Here are some points, one per row:
[-0.3  0.2  1.3  0.2 -1.5 -0.2 -0.4 -0.5  0.8 -0.1 -0.6  1.  -0.3  0.4
 -0.3 -2.  -1.3 -1.3 -2.2  0.7  0.1  1.  -0.2 -0.3]
[-2.3 -0.2 -0.4  0.3 -0.2 -1.2 -0.6 -0.6 -1.6  0.6 -1.9  0.4 -0.6 -1.2
  1.7  0.8  0.2  0.2  0.   0.4  1.3  0.7 -1.   0.1]
[-1.   2.  -0.6 -1.3  0.9  1.7  1.3 -0.7  0.1  0.  -0.7  0.2 -0.5  0.9
  0.5 -1.2  0.2  0.6 -0.3 -1.1  0.6 -1.7 -0.6  2.2]
[-0.6  0.1  0.2  0.2 -0.3 -1.6  0.3  0.1  0.6 -1.5 -0.2  1.4  0.   0.2
  0.5  1.3  0.4  0.7  0.3  0.6 -1.   0.7 -0.4  0.3]
[ 0.1 -1.  -1.3  0.3  2.1 -1.6  1.3 -2.2 -1.3 -0.9 -1.  -0.3 -0.5 -0.5
  0.   0.6 -0.3 -1.2  0.5 -1.1  3.4 -0.5 -0.8  1.7]
[-0.3 -0.6  0.6 -1.2  0.  -1.1 -1.2  0.4 -0.2 -0.2  0.5 -0.2  0.8 -0.8
 -0.5 -0.3 -0.7  1.4 -1.  -0.3  0.  -0.3  0.1 -1. ]
[-0.5  0.1  0.5 -0.3  0.  -0.8  0.6  0.   0.1 -0.7  0.1 -1.1 -0.1 -0.7
 -1.5  0.9  0.9  1.3 -0.1  0.4  1.5 -0.7  1.5  1. ]
[ 0.3 -1.9 -0.3  1.2 -1.1 -0.8 -1.4  1.6 -1.   0.6  0.2 -0.8  1.   0.3
  1.6  0.8  0.8  0.   1.3 -0.1  0.6 -0.8 -1.   0.2]
[ 0.2 -0.1  1.4 -0.9 -0.8  0.3  0.4  0.1  1.   0.   1.7  1.  -1.3  1.
  0.5 -0.5 -0.2  1.5  1.   0.1  1.  -0.1 -0.7  0.7]
[-1.1  0.2 -0.5 -1.1 -0.6  0.2 -2.   1.1  0.5  1.6  0.9 -1.6  2.   1.6
  0.7  0.4  0.   0.3  0.5  0.2  1.5  0.1  0.3 -0.3]
[-1.7 -0.8  2.4  1.2  0.9  0.7 -2.  -0.8 -2.2  1.  -1.2  0.   0.  -1.6
  0.8 -1.1 -2.6  0.  -0.7  2.5 -0.2  1.4  1.  -1.1]
[-0.4  0.1 -0.4  0.3 -0.5  0.9  0.7  0.   1.9 -0.7 -1.3 -0.3 -0.2  0.
  0.8  0.4 -0.5 -0.4  1.  -0.3 -0.2  1.7  0.1 -1.8]
[ 0.3 -0.1 -0.5  0.6  0.1  1.3  0.8  0.8  0.  -0.2 -1.7 -0.9 -0.3  1.1
 -1.8 -0.6  0.2 -1.7  0.6  1.7  0.8 -0.4  0.4  1.4]
[ 2.2  0.4 -0.5 -0.7 -0.6 -0.4 -0.9 -0.7 -1.4 -0.4 -0.3  0.5  2.2  0.1
  1.6  1.2  0.5  0.4 -1.1  0.4 -0.3  1.3 -0.5 -0.2]
[ 2.1 -0.8 -0.3  0.5  0.5  1.3 -0.8 -0.1 -0.7  0.9  0.6 -0.1 -0.1 -1.3
  0.7  0.   1.2  0.6 -0.2  0.4 -0.4 -1.4  2.   0.7]
[-0.8  0.1 -0.8 -0.4  0.   0.7  0.   0.7  0.4  0.3  1.5 -0.7 -1.  -0.1
  1.   0.4  0.5 -1.7  0.5  0.3 -0.3  1.2  0.9  0.2]
[ 0.7 -1.5 -0.8  1.5  0.   1.1  1.3  0.9 -0.1 -2.3 -0.5 -1.2 -0.7  0.2
 -0.8 -2.6  1.2 -0.1 -1.1  2.2  2.5 -0.1 -0.2 -0.1]
[ 1.2  0.7  1.6  0.6 -2.7 -0.7  1.1  0.3  0.3  2.6 -1.8 -1.6  1.2 -0.6
  0.8 -0.1  0.2 -0.1 -1.2  2.8 -0.3  0.2 -0.3  0.1]
[-0.1  1.3 -0.7  1.3 -0.4  1.3 -1.8  0.7 -0.7 -0.4 -0.2  0.2  0.4  0.9
 -1.2 -0.3  1.5 -0.1  2.4  0.6  0.   1.1  0.6  0.6]
[ 0.3  0.7 -0.7 -1.8  0.3  0.7 -1.  -0.2 -0.7 -0.6 -1.9  0.2 -0.8  0.9
  0.5  0.  -0.3  0.7 -0.8  0.1 -1.7 -0.6 -1.4 -1.2]
[-0.7 -0.2 -0.3  1.3  1.8  0.7  1.8 -0.4  0.   1.   0.9  1.5 -0.1 -0.1
  0.5  0.4  2.1  0.2  0.8  0.8 -0.7 -0.7 -1.3  0.9]
[ 1.6  0.3  0.5 -1.7  1.  -0.4 -1.7  0.3 -2.1  1.1  0.2  1.1 -2.  -0.2
 -1.6  0.4  0.2 -1.   2.5 -1.  -0.1  0.   1.4  0.7]
[ 0.2 -1.1 -1.3  1.1  0.7 -1.8 -0.3 -0.9  0.5 -0.9  0.7 -1.4 -0.3  1.2
 -0.5  0.5 -1.9  0.2  0.7  0.9 -0.6 -1.5 -1.  -1.4]
[-0.3 -1.6 -0.8  0.1  1.   0.3 -0.9 -0.1 -0.5 -2.1  0.7  1.5 -0.6  1.8
 -0.6  0.7 -2.2 -0.1  0.5  0.4 -1.3 -1.   1.6  1.2]
[-0.9 -0.5  0.6 -0.7 -0.6 -0.3  0.   0.2  0.8  0.1 -1.   0.8  1.1 -1.
  0.4 -1.4  0.7 -0.8 -0.3  0.6 -0.3 -0.3 -0.3  0.3]
[-0.8  0.5 -1.1  1.  -2.5 -0.1 -0.2 -0.8 -0.9 -0.2 -1.4 -1.6  0.8 -0.3
 -2.  -1.5  1.1 -0.2 -0.7 -0.1 -0.8 -0.6 -2.2 -2. ]
[-1.5  1.2  1.  -0.1  0.6 -1.4 -1.5 -0.6 -0.4  1.1 -0.2  0.2  0.6 -0.4
 -1.5  1.7 -1.5 -1.5 -0.3 -0.4 -0.5 -0.3  0.4 -0.3]
[ 1.4  0.5  0.6 -0.5 -0.8 -0.7  0.4 -0.7 -0.9  0.6  0.2 -0.6 -0.2  0.9
  0.1  0.4  0.8  0.8  0.8  0.6 -1.7  1.3 -0.9 -0.8]
[-1.4  0.6 -0.2 -0.2 -1.8  0.1 -0.9 -0.5  1.1 -0.2 -2.  -1.3  1.2 -0.3
  1.5 -1.1 -0.5  0.4  0.2 -0.4 -0.2  0.9  1.5  0.3]
[ 1.7 -1.3 -1.6 -0.5  0.2 -0.6  2.   2.3  1.3 -0.1 -0.8  0.7 -0.7  0.2
  1.  -1.7 -0.7 -0.8 -1.9  0.7  0.9 -1.2  0.7  1. ]
[ 0.6  0.7 -1.1  0.8 -0.2 -0.8  3.1  0.8 -1.1  1.3 -0.1  2.  -1.   0.9
 -0.3  0.1  0.4  1.9  0.8  2.3  2.2  0.1  0.3 -1.9]
[ 1.1 -2.1 -0.3  0.3  0.2  1.3  0.1 -0.3  0.8  1.1  0.4  0.1 -0.2  1.7
 -0.4  1.1  0.4 -0.8 -0.3 -0.2  0.6  0.7 -0.2 -0.8]
[ 1.4  2.   0.2  1.7  1.1  0.4 -2.9  0.4  1.3  1.4 -0.9 -0.2 -0.8 -0.9
  0.2  1.4  1.5 -0.1  1.4  0.5  0.4 -2.   0.3  0.4]
[ 1.6  0.5  0.   0.2 -0.1 -1.  -0.3  0.6  0.3  0.9 -0.2  0.  -0.9  0.5
  0.1 -0.2  0.5 -0.5  1.4  0.2  0.2 -0.4  0.4 -0.6]
[-0.5  0.  -0.1  0.2 -0.1 -0.1 -0.4 -0.4 -0.6  0.   0.8  0.6  0.7  0.7
 -1.2  0.4  0.8 -0.3 -1.6  0.9  2.2 -0.1 -1.1  2.4]
[-0.4 -0.5  0.5  0.7 -0.3 -0.8 -0.4 -0.7 -0.4 -1.9  0.1  1.2  0.   0.7
  0.7  1.   0.9  1.2  1.2 -0.4  0.  -0.9  0.4  1.6]
[-0.2  0.   0.8 -0.4 -0.1 -0.1  0.5 -0.8  1.6  0.8  0.2  0.   0.8 -1.3
  1.2  0.2  2.7 -1.8  0.8 -0.1 -0.9  1.4 -0.4 -0.5]
[ 0.9  0.6  0.9 -0.8  0.3  0.3  0.8  1.2 -0.5 -1.8  0.9  0.2  0.3  0.3
  0.9 -0.9 -0.9 -1.   1.7 -0.6  0.5 -0.6 -1.9  1.5]
[-0.9  1.3 -0.9 -1.1 -1.6 -0.7  0.3  1.6 -1.   0.1  0.5  0.2  0.  -0.6
  0.7 -0.5  0.5  0.6 -0.6 -0.1 -1.   0.6 -0.3 -0.5]
[-1.8 -1.2  0.6 -0.7  0.8  0.7 -1.7 -0.4  0.9 -0.2  1.8 -0.2 -0.7 -2.
 -1.4  1.6 -0.3  0.8  1.4  0.7 -2.1 -0.2 -1.5  0.6]
[ 0.8  0.9  0.   1.  -0.3 -1.3  0.   0.4 -0.9 -1.7  0.4 -0.2  1.6  0.6
  1.8  0.9  0.  -0.8 -0.6  0.4 -0.2  0.1  0.   0.2]
[ 0.5  0.8 -1.2 -2.   1.7  1.6  0.3 -0.1  1.  -1.2 -0.2 -0.6 -0.4 -0.7
  0.9 -0.5 -1.5 -1.   0.7  0.1 -0.3  1.3 -0.5 -0.8]
[ 0.  -1.9 -0.5 -1.5  0.7 -0.8 -0.4  1.2  0.6  1.2  0.3  2.3 -1.9  0.8
 -0.4 -1.6 -1.  -1.  -0.4 -1.2  0.7 -2.6 -1.5 -0.4]
[-0.8  0.5 -1.1  1.7 -0.5 -0.7 -0.3 -1.3 -0.4 -1.   2.5 -0.8 -2.2  0.3
  0.6 -1.   0.6 -0.7 -0.6 -1.7 -0.5  0.6  0.1  0.5]
[ 1.6  0.6 -0.1 -0.4 -0.4  0.9  0.8 -0.9 -0.2 -0.1 -0.3 -0.8 -1.   0.4
 -1.   1.   0.7 -1.7 -0.9 -0.5  0.4 -0.6  0.2  0.2]
[-1.4  0.6  0.6  0.8 -0.8  1.2  1.3  0.4 -0.5  1.1  0.4  0.2 -0.7  0.6
  1.6 -0.1 -2.   1.3  0.   0.3 -0.9  0.5  0.2 -0.7]
[-0.5  0.3  2.5  0.5 -0.5 -0.4  1.2 -0.7  2.4  0.4  0.6 -1.7 -0.6  0.
 -0.4  0.  -1.1  0.3 -0.3  0.4  1.   0.9  0.2 -0.4]
[-1.  -1.3 -0.1 -0.9 -1.   0.7  0.1 -0.5 -0.6 -0.2  0.2 -1.8 -0.4 -0.2
 -0.4  0.6 -0.5 -0.1 -0.3 -0.9  0.1  0.4  1.7 -0.9]
[-1.9 -1.3 -0.2 -0.6  1.6 -0.5  0.1  1.9 -0.6  0.5  0.5 -1.7 -0.5  0.3
  0.7  0.2  2.4 -1.  -0.1 -0.7  0.3 -0.6 -0.2 -0.1]
[ 0.6 -0.9  1.1  1.5  0.2  0.2  0.   1.   0.8  0.   0.   1.   1.5  1.4
 -0.3  0.6 -0.2  1.6  0.2 -0.7  0.6 -0.2 -1.7  1.1]
[ 0.2  1.1  1.3  0.5  1.6 -1.9 -1.6  0.4  0.9  0.9 -1.   0.   1.1  1.9
 -0.2 -0.9  2.  -0.6  0.5 -1.   0.1  0.3  2.  -1. ]
[ 0.   0.7 -1.6 -1.4 -0.8 -0.7 -0.1 -1.5  1.  -0.1 -1.1 -1.3 -1.7  0.
  0.   0.7  0.2  2.1 -1.7  0.4 -1.1  1.3 -1.6  1.9]
[-0.1  0.5  1.5 -1.2 -0.7  0.2  1.  -1.1 -0.7  0.6  0.6 -1.2  0.5  1.8
  0.4  1.5 -0.1 -1.   0.8  0.8 -0.4 -0.5  1.2 -0.5]
[ 1.9  1.3  0.   0.2 -0.6  3.4 -1.2 -0.1  0.1  0.6  1.9 -0.1 -0.3 -0.5
  1.2 -1.3  0.8  1.2 -1.  -0.7  1.4  0.1  0.7 -0.4]
[ 0.   0.2  1.2  0.3 -0.6 -0.5  0.5  2.   0.1 -0.6 -0.5  0.   0.6 -2.3
  0.6 -0.3 -1.2  0.9 -0.6 -0.5  0.7  1.3 -0.3  0.7]
[ 1.5  0.4 -1.2 -0.2  0.2 -0.8 -0.4  0.5 -0.9  1.7  0.7 -1.2  1.3 -0.4
 -1.3 -2.1 -0.5  1.2  1.5  0.6  0.7  0.2  0.2  1.5]
[-0.3 -0.7  1.5 -1.1 -0.7  2.   0.4  0.4  0.5 -1.4 -3.   0.8 -0.6 -0.3
  0.   0.1  0.9  1.4  0.1 -2.3 -0.6 -0.3 -0.7 -0.8]
[ 1.  -0.1  0.9 -1.2 -1.4 -1.   1.   0.1  0.3 -1.2  0.9 -0.7  1.2 -1.1
 -1.4  1.  -1.4 -0.7  1.  -1.1  0.3 -0.7 -0.3 -0.5]
These points spread out most along one direction. How far along it is each point below, from 0 to 99? The average is 50, and the first point in the table lies past the average. One standard deviation of the points above along it is 16.
[ 0.3  0.1 -0.6  1.7  0.3 -0.2  1.   1.7 -0.2 -0.6 -1.   0.2 -1.8 -0.3
 -1.3  0.4 -1.   0.1 -1.7 -2.  -0.4  1.1  1.5  0.3] 45
[-0.5  0.2  0.   0.4  1.6  1.1 -0.1  0.1 -0.9 -1.8 -0.6 -0.5  1.4 -0.1
  0.9 -0.2 -0.5  0.7 -1.1 -0.5 -0.4 -2.1  0.  -1.1] 49
[ 0.  -0.3  0.8  2.1  0.5  0.3  1.7  0.2  0.4  1.7  1.  -1.5  2.7  0.
  0.3 -0.7  0.2  0.   0.1 -1.4 -3.5  0.3  0.7  1.8] 62
[ 1.9 -0.9 -0.3 -1.  -1.   0.5  1.4 -0.6  1.1 -0.8  0.5 -0.8 -0.5  0.4
 -0.3 -0.3  0.7  0.5 -0.9 -0.5 -0.6  0.8  0.9 -0.4] 51
[-0.6  0.8  0.1  0.8  0.   0.8  0.3 -1.1  0.2  1.1 -0.8  0.7 -0.7 -1.9
  0.8 -0.3 -1.9 -0.2 -1.3 -1.5  0.  -1.1 -0.4 -1.2] 61
[-1.7  1.1 -1.  -0.5  0.9 -0.8  0.9 -1.4  0.5 -1.2  0.2  1.2  1.4 -1.7
 -0.9 -0.5 -1.   0.2  0.2  2.  -0.3 -1.8  1.6 -1.6] 54
[-2.5 -1.1 -0.8 -1.1 -0.4  2.  -0.5 -1.  -0.9  0.3  0.2  0.6  1.3 -1.2
 -0.8  1.5 -0.8 -1.1 -1.3 -1.5  1.5 -0.5  0.6 -0.3] 51
[ 0.9  0.1 -0.1 -0.6  1.9  1.6 -0.2  0.1 -0.5  0.5  1.7 -0.6  0.4  1.4
 -0.8  1.2  0.7 -0.1 -1.7  0.4  0.3  1.4 -0.1 -0.3] 43
[-1.  -1.6  1.8 -0.3  0.5 -1.8 -1.3 -2.9 -0.8 -0.6 -0.5  1.3  0.3 -0.2
  0.7 -1.8 -0.3  0.3 -1.6 -0.4  0.3  0.   1.4 -0.3] 59
[ 1.3 -0.3  0.2 -0.6  2.  -0.5  1.3 -0.1 -0.2 -0.6 -0.5 -1.  -0.9 -0.6
  0.  -0.4 -1.4  1.3  0.5 -1.4 -0.6  0.4 -1.3 -1.3] 46
[ 0.5  0.2 -1.5  0.4  0.2 -1.5 -0.7  0.6  1.8 -0.8  0.8  1.4  0.2 -1.5
  0.3  0.8 -0.4 -0.9  0.2  0.3  0.2 -0.2 -0.7  0.6] 39
[-0.4  0.3  1.8  0.4 -1.  -0.6  1.3  0.4 -0.4 -0.5  1.1  1.3 -0.9 -1.
 -0.4  0.5  1.2 -0.8 -0.2  1.6 -1.2 -1.5 -0.7  0. ] 49
[-1.5  1.7 -0.7 -0.6  1.1 -1.2 -0.4  1.2  0.4  0.   1.   0.4  0.2  1.3
 -1.   0.1  0.1 -0.1 -2.  -0.6 -1.   0.8 -0.7 -0.9] 54
[ 0.5 -0.1 -1.5 -0.2 -0.5  0.5 -1.1 -0.7  0.9  1.3 -0.8  1.3  0.4  0.3
 -1.1  0.7  0.2  0.3  1.7 -0.4 -1.7  1.2  1.   1.5] 49
[ 0.4 -0.5  0.7  1.1  1.6  0.7  0.1  0.3  0.1  0.4  0.6  2.1  0.9 -1.2
 -1.5 -0.4  1.1  0.4  1.6 -0.5  0.   2.5  0.1 -0.4] 45
[ 0.7 -0.1 -2.1  0.7 -1.3  0.6  0.2 -0.9 -0.6  0.6  1.6  1.  -0.9  0.8
 -0.7 -0.3 -1.1 -0.4  1.2 -1.  -0.6 -0.3  1.1 -1. ] 38
